128 stands for zero in the data rows.
Some points, one per row:
[ 89 114  53 164 103 166 124  26  72 109  22 175]
[135 110 128 149 131 114 171  88 172 172 134 127]
[123 132 180 111 134 104 100 134  92 119  92 148]
[131 150 108 127 161 111 122  80 149 117 100 126]
[143 158 150 167 144 116 105  75 139 139 110 137]
[126 111 183 132 138 118 224 255 141 160 102 101]
[ 95 145  52 125 121  97  99  91 124  88  93 109]
[135 134 141 119  84 180  86 102  87 171  85 150]
[120 141  82 108 130 122 148 105 140 115 176  83]
[132 110 126  45 225 143  25 122 175 160 135 126]
[ 77 112 103 137 139 121 168  93 155 184 147 150]
[138 129 128 169 123 156 109  77 128 153  74 178]
[162 174 124 155 148 147  87 103 159 128 161 142]
[125 199 144 223  61 153  82 112  62 105  91 176]
[137 161 163 183 117 115 225 207 180 116  96 168]
16 more points follow, each with its number after it:
[ 95 129  77  83 109  84 142  80 120 114 117 109] 0
[ 68 149  28 102 109 105 223  98 119 126 178  58] 1
[164  92 141 109  73 126 101  94 146 175 130 107] 2
[121 143  93 124 147 105 117  69 142  98 124 133] 3
[ 86 208  59  98 109 102 192  47 145 116 170  99] 4
[105 141 219 111 137  79 115 191  90 100 114 125] 5
[164  69  72 168 112 107 137 103 191 171 142  65] 6
[140 150  78  62 136 123 129 101 111  83 165  81] 7
[121 132  40 116 114 115 136  93 111 145 124  89] 8
[172  99 139 111  79 167  95  74 124 131 158 191] 9
[101 148 207 119 115 116 114 184  37 140  74 131] 10
[103   0 111  93 173 141 155 237 202 145 128  92] 11
[ 89 157  59  77 121  99 150  69  99 100 138 152] 12
[143 100  81 244 126 133  99 180 155  98 133   0] 13
[ 99 144 228 142 144 156 177 249 107  77 157  82] 14
[171 103 112  90  48 152  54  83  91 129 175 170] 15
Which three of these numbered points are nearest to each point below, ignoring the 3 directions in which the first points spread most? Their numbers follow each, nearest first.
[119 112 111 168 130 125  36 146 170 119  89  95] > 6 3 8
[106 116 191  97 142  89 139 165 149 129 146 112] > 5 0 3
[129 146 198  93 145 112 116 153 103 111 105 139] > 0 5 3
[ 81 149 151 144  60 183 106 184  53 103  50 222] > 12 0 10
[134 168 189 120 108 108 107 172  90 114 132 162] > 12 0 3
[142 144 145 126 144 107 124 115 187 104 126 127] > 3 0 8
[170  96 120 113  93 157 109  59 120 120 162 188] > 9 15 2
[125 130 134 143 148 126 143  72 161 144 123 141] > 3 0 2
